One turn sends every row of this set to another row. A few are shown first. Where does it send the rows asked after them?
Sufer: | -13.2 |   2.2 |  -3.4 | -33.3 |   8.1 |  -7.6 |  -3.7 |  17.0 | -10.6 |   6.6 |   2.5 | -14.3 |  -8.3 |  14.8 |
Paz: |  18.2 | -19.5 |   1.3 |  14.1 |   6.3 |  -6.0 |  -8.3 |  -3.7 |  -0.1 |   6.1 |   4.8 |  23.0 |  19.9 |   1.0 |
Sasuz: |   4.0 |  10.4 |  -7.9 |  12.9 | -10.6 |  -3.2 |   6.0 |   7.0 |   8.4 |  -1.2 | -38.2 |  -7.3 |  -7.4 |  14.7 |
loru: | -11.2 |  -5.1 |   8.2 |   9.3 |   2.0 | -12.4 |   3.2 | -19.5 |  22.6 |  16.1 |   1.5 |  -6.8 |  13.4 |  29.0 |
lep: |  -0.1 |   4.7 |  -3.4 |  11.1 | -10.8 |  -5.6 |   7.7 |   4.3 |  13.8 |   4.7 | -40.3 |  -3.2 |  -4.5 |  15.9 |
Peto: | -25.9 |  -8.4 |   1.1 | -13.6 |  15.1 | -12.3 |  20.4 | -17.6 |  -8.1 |  17.7 |  -2.6 |  11.5 |   3.6 |  12.7 |
vub: | -17.0 |  -9.7 |   6.1 | -33.4 |   3.6 | -13.7 |  -8.9 |  13.4 |  -8.8 |  16.0 |  -0.7 |  -5.4 |   4.2 |   6.2 |
Misat: |   5.8 |  20.4 | -12.0 |  17.1 |   4.2 |  -4.3 |   0.3 |  -9.2 |   1.5 |  -9.2 |  10.6 | -25.0 |  -1.3 |  25.3 |
vaviv: |  -1.0 |   0.2 |   0.3 |  12.9 | -13.8 |  -8.0 |   2.9 |   4.4 |  12.4 |   8.0 | -41.5 |  -0.4 |   2.4 |   9.4 |
gabuf: |  19.3 |   1.1 | -13.9 |   6.5 |  17.2 |   4.0 |   9.6 |  -1.9 |   7.6 |  -8.0 |   9.4 |   7.7 |  -9.3 |  28.3 |
ral: |  27.2 |  -6.5 |  -9.2 |  17.3 |   7.1 |  -2.0 | -10.2 |   1.5 | -10.7 |  -6.7 |   9.1 |  13.8 |  12.5 |  -1.2 |
Mazov: |   3.1 |   0.8 |  -1.1 |  15.3 | -15.5 |  -8.2 |  -1.0 |   6.3 |   5.9 |   5.6 | -40.6 |  -0.3 |   5.1 |   2.3 |
Bipu: | -20.5 |   4.8 | -10.2 | -13.7 |  20.0 |  -6.3 |  25.2 | -13.9 | -12.4 |   5.5 |   1.1 |   1.7 |  -9.8 |  20.3 |
seto: |  -8.2 |   4.7 |  -5.6 | -29.6 |   5.6 |  -8.1 |  -9.1 |  19.2 | -18.5 |   2.1 |   4.0 | -16.0 |  -5.3 |   6.6 |
rogev: |  -5.3 |   9.8 |  -4.1 |   9.2 |   6.8 |  -6.6 |   8.9 | -15.2 |  17.9 |   3.5 |   6.1 | -17.7 |  -1.4 |  36.7 |
rina: |  27.9 |   3.0 | -16.6 |  14.1 |  13.6 |   3.0 |  -1.3 |   2.0 |  -6.7 | -13.5 |  11.6 |   6.6 |  -2.3 |  12.6 |
Bute: | -10.0 |  -3.0 |  -4.0 |   0.3 |   6.7 | -13.8 |   0.8 |  -8.7 | -35.0 |   7.0 |   1.1 |   8.0 |  16.8 | -15.5 |
Toli: |   7.1 |   6.5 |  -5.1 |  17.4 | -15.2 |  -6.5 |  -2.5 |   8.2 |   1.0 |   0.1 | -38.4 |  -4.6 |   2.7 |   1.0 |
Tef: |   9.7 | -22.2 |   3.5 |   6.6 |  10.8 |  -5.1 |   1.8 |  -8.2 |  14.5 |  12.1 |   2.8 |  25.0 |  12.6 |  16.5 |
Rodas: | -17.0 |  -5.2 |   2.0 | -35.5 |   7.4 | -10.4 |  -4.1 |  13.8 |  -5.7 |  13.3 |  -0.1 |  -9.0 |  -3.7 |  14.2 |
mikat: |  -4.5 |  10.3 | -15.2 |   0.0 |  10.8 |  -8.4 |   5.8 |  -5.2 | -39.0 |  -4.6 |   5.2 |  -2.9 |   3.4 |  -8.0 |
Nere: |   8.0 |  11.1 |  -8.4 |  16.0 | -12.6 |  -3.8 |   2.0 |   8.7 |   2.3 |  -3.1 | -37.0 |  -7.7 |  -3.9 |   7.7 |
sot: |  11.3 |  15.3 |  -8.7 |  23.5 |  -3.1 |  -8.3 | -12.7 |  -6.8 | -11.4 |  -7.5 |  11.0 | -22.0 |  13.8 |   6.0 |
dof: |  -6.2 |  -9.3 |  11.3 |  16.8 |  -4.5 | -17.1 |  -9.8 | -17.3 |  10.9 |  17.1 |   1.3 |  -3.1 |  28.5 |   9.7 |
Neri: |  -9.9 |  14.7 | -18.0 |  -6.0 |  17.9 |  -4.7 |  18.2 |  -7.8 | -27.7 |  -5.6 |   5.2 |  -5.6 | -10.5 |  10.2 |
mugu: | -11.5 |  -7.2 |   3.6 | -29.0 |   2.0 | -13.0 | -14.7 |  16.6 | -16.7 |  12.5 |   0.3 |  -7.4 |   7.2 |  -1.4 |
soza: |  -6.9 |   0.0 |  -2.0 | -26.9 |   3.0 | -10.5 | -14.3 |  18.7 | -21.9 |   5.3 |   3.3 | -12.2 |   2.4 |  -1.0 |
Lumal: |  10.2 | -12.2 |  -4.1 |   3.4 |  16.4 |   0.1 |  11.3 |  -7.4 |  18.8 |   4.4 |   4.6 |  17.3 |  -2.7 |  29.8 |
girun: | -20.3 | -13.2 |   3.8 |  -6.5 |   9.1 | -16.0 |   8.2 | -14.8 | -19.8 |  18.2 |  -3.2 |  15.1 |  16.4 |  -5.0 |
legub: |   5.3 |   0.7 |   3.1 |  23.0 |  -7.3 | -14.8 | -17.5 | -10.8 |  -6.1 |   5.0 |   5.8 | -10.7 |  28.0 |  -1.9 |

Peto moves to Bipu
soza moves to mugu
Toli moves to Mazov
Where do these go?
legub moves to dof
gabuf moves to rina

One turn sends every row of this set to another row. A few are shown first. Where does it send the rows asked after them?
C: |  -3.2 |  20.0 |  23.7 |  16.9 |  -4.4 |   1.8 |  21.7 |   6.1 |  -9.2 |  -4.2 | -24.0 |  14.3 |   2.0 |
V: |  -6.0 |  -2.3 |   4.8 |  22.8 | -20.2 |   9.8 | -11.2 |   1.4 |  11.4 |   9.4 | -32.6 |  14.3 | -27.7 |
W: |  17.7 |  19.3 |  13.0 |   1.5 |   6.1 |  -7.8 |  -2.3 |  16.5 |  25.1 | -28.7 |   1.4 |  -8.6 | -31.3 |
U: |   9.7 |  28.3 |   4.2 |  17.4 |   4.5 |   7.6 |  25.1 |  -7.7 |   8.7 |   4.8 |   1.8 |   5.3 | -39.3 |
Z: |  -9.2 |   3.4 |  36.9 |  20.0 |  -0.6 |  -3.5 |  23.5 |  21.8 |  -6.2 |  -5.5 |  -5.2 |  -7.2 | -14.2 |
A: |  -6.3 |  11.0 |  13.7 |  18.8 | -12.1 |   0.1 |  13.0 |  -4.0 |  -8.7 | -14.4 |  25.2 |   1.9 | -19.7 |
P: |   3.2 |  -2.9 |  17.8 |   1.1 | -14.7 |   3.1 | -32.0 |  20.1 |  12.5 | -18.0 | -11.8 |   5.6 | -14.0 |
M: |  -9.1 |  -1.4 |   0.4 |  26.2 | -11.8 |  25.6 |   4.5 |   7.5 |  20.2 |  17.1 | -13.5 |  17.0 | -24.5 |
R: | -11.8 |  12.3 |  50.7 |   3.3 |  -4.4 |  10.8 |   0.1 |  23.6 |   6.1 |   3.7 |   1.6 |   5.1 | -26.0 |
E: |  -6.1 |  27.6 |  37.8 |   0.3 |  -7.3 |  16.4 |  -1.5 |   7.7 |   2.7 |   4.9 | -17.9 |  26.1 |  -9.9 |
K: |  -9.2 |  10.7 |  31.2 |  25.9 |   0.6 |   9.4 |  -3.7 |  19.7 |  18.7 | -31.9 |   7.5 |  22.0 | -31.0 |
B: |   6.3 |  22.2 |  -5.6 |   8.1 | -16.6 |   5.7 |  18.9 |  14.1 |   0.1 |  20.2 |  -0.8 |   6.4 |  -7.8 |
Y: |   4.1 |  22.6 |  12.3 |  15.9 |  -2.7 |  14.0 |   1.5 |  38.4 |  27.5 |   3.5 | -19.4 |  26.6 | -19.3 |
F: |   2.3 |  19.9 |   3.5 |  16.3 |  -3.4 |  -6.5 |  18.0 |  -6.5 |   3.2 |   1.2 | -21.5 |  -4.2 | -46.8 |
J: |  16.8 |  27.6 |  13.6 |   6.8 |   6.7 |   3.1 |   0.9 |  14.7 |   4.8 | -32.4 |  13.7 |  -3.7 | -18.5 |
G: |  -1.5 |  -1.9 |  10.3 |  15.5 | -10.1 |  21.2 | -19.3 |  30.6 |  16.8 | -20.5 |  -1.3 |   7.9 |  -3.3 |
S: |  11.2 |  19.2 |  16.5 |  -6.3 |   1.7 | -13.1 |  -2.5 |  12.2 |   4.7 | -26.2 |  -1.2 | -13.2 | -33.6 |
L: |  -5.8 |   4.2 |  -4.7 |  27.0 | -26.5 |  17.2 |  -7.7 |  -6.5 |  14.1 |   8.1 | -17.5 |   6.2 | -24.2 |
H: |  -1.5 |  20.4 |   0.9 |  21.5 |  -2.1 |  -0.1 |  19.4 | -12.6 |  16.6 | -12.9 |  -9.2 |  -3.3 | -45.6 |
X: |  13.3 |   3.4 |   6.7 |   7.1 | -18.4 |   9.9 | -29.1 |  22.7 |  23.0 |  -8.0 |  -7.0 |   0.6 |  -9.3 |

Y moves to B
P moves to V
C moves to Z
Where do these go?
U moves to J
L moves to H

